In the data rows, zero lies at 4.5, halfway between 4 and 5.
Some points, one per row:
[3 5 4 6 2 3 7 5 6 2 4 6]
[6 2 6 7 6 4 7 4 5 2 4 6]
[6 7 2 6 1 5 7 8 5 2 5 2]
[6 2 7 5 7 5 5 3 4 4 4 5]
[7 5 4 6 3 5 7 6 5 3 4 3]
[3 7 3 5 2 4 3 6 3 4 5 3]
[2 3 6 6 4 3 5 4 5 3 4 6]
[5 4 4 6 4 5 7 6 5 3 4 3]
[3 3 5 3 7 5 3 2 5 7 5 6]
[3 5 3 1 6 5 1 2 4 8 5 5]
[7 3 5 5 6 5 7 4 5 3 4 3]
[8 3 5 6 5 6 7 5 5 3 5 4]
[5 4 4 6 3 3 6 5 5 3 4 5]
[5 6 3 4 2 5 5 6 5 4 5 3]
[8 3 5 4 5 6 7 6 5 5 4 3]
[5 3 5 7 5 5 7 5 6 2 4 5]
[5 5 4 5 4 4 5 6 4 4 4 5]
[3 7 2 5 1 3 4 7 6 5 4 4]
[5 6 2 1 6 5 1 3 4 8 5 4]
[5 3 7 5 6 5 6 4 5 3 3 5]
[2 6 3 4 5 4 3 3 5 6 5 5]
[2 3 8 7 6 4 5 3 4 2 3 7]
Then 12 other points, each followed by its number:
[2 6 5 7 1 3 6 7 5 1 4 5] 0
[3 6 5 6 2 4 5 6 3 2 5 4] 1
[8 4 5 6 4 6 7 5 5 2 5 3] 2
[4 7 3 5 1 3 5 8 3 3 5 4] 3
[8 3 5 3 7 6 4 4 4 6 3 5] 4
[0 7 4 4 2 2 3 4 4 4 5 4] 5
[0 5 6 5 4 2 2 2 4 5 5 7] 6
[4 4 4 3 5 5 3 3 5 6 5 5] 7
[7 4 5 7 4 5 7 5 5 1 4 5] 8
[8 2 5 4 8 5 6 3 5 5 5 4] 9
[8 1 4 3 8 6 4 3 5 7 5 6] 10
[6 4 5 5 7 5 5 3 5 5 4 5] 11
Which two of these numbered points are nearest to each point below, ignoring the 3 directions in which the first points spread most? Their numbers follow each, nearest first.
[9 2 5 4 8 6 4 2 5 5 5 5] > 8 2
[1 3 7 8 4 3 6 4 6 2 4 7] > 7 0
[1 7 4 3 2 3 2 3 4 6 6 5] > 6 5
[1 6 5 7 0 3 5 6 4 1 5 4] > 1 5
[1 7 4 5 1 3 5 6 4 3 5 3] > 5 1
[5 7 1 1 4 5 1 4 4 9 7 2] > 6 2
[9 2 5 3 8 7 5 4 5 6 3 5] > 4 11
[3 4 6 5 5 4 4 4 4 3 4 6] > 0 3
[4 3 5 6 4 4 6 5 5 3 4 5] > 7 0
[5 2 6 5 7 5 4 3 5 5 4 5] > 7 0
[0 4 7 5 4 3 2 4 4 4 4 7] > 0 1
[0 6 4 3 3 2 2 3 4 6 5 6] > 6 5
[4 3 7 5 6 4 6 4 5 3 4 6] > 0 7
[0 5 5 4 5 4 2 3 4 5 4 7] > 0 7
[3 6 3 1 5 5 1 5 4 9 6 3] > 0 6
[6 7 2 0 5 6 1 4 2 9 5 3] > 3 0
[2 7 4 7 0 3 7 8 3 0 4 4] > 1 3
[2 6 4 4 3 4 4 5 4 5 5 5] > 0 7
[7 6 3 6 3 5 7 7 5 3 5 2] > 11 9
[6 5 4 4 3 5 5 6 4 4 5 3] > 0 6
[0 7 4 5 1 3 3 4 5 3 5 5] > 2 0
[4 7 3 4 1 3 5 7 4 4 6 3] > 6 3
[1 7 3 3 3 4 2 3 4 6 5 3] > 5 2
[4 6 4 7 1 3 6 8 4 1 7 3] > 1 6
[9 3 5 6 7 6 6 5 4 3 5 4] > 8 11
[8 2 6 6 7 5 7 5 5 3 5 4] > 9 11
[2 5 6 5 4 3 5 3 5 3 4 5] > 5 0
[5 3 4 2 8 5 2 2 5 9 5 7] > 10 9
[5 5 3 1 6 5 2 3 5 9 5 5] > 7 9
[8 6 2 5 2 6 8 9 5 3 5 0] > 0 7
[9 6 3 5 3 6 6 7 5 4 5 1] > 2 6
[2 2 6 7 5 2 4 2 5 3 3 9] > 10 8
[7 6 3 3 5 5 5 5 5 6 5 3] > 11 9
[2 6 3 3 3 4 2 3 4 6 5 4] > 2 7
[9 2 5 4 8 6 6 4 6 6 4 5] > 10 11
[6 3 4 5 7 5 4 4 4 5 5 6] > 10 8
[7 3 5 5 6 6 6 4 4 4 4 5] > 8 7
[9 2 4 4 7 6 5 3 5 5 5 5] > 10 8
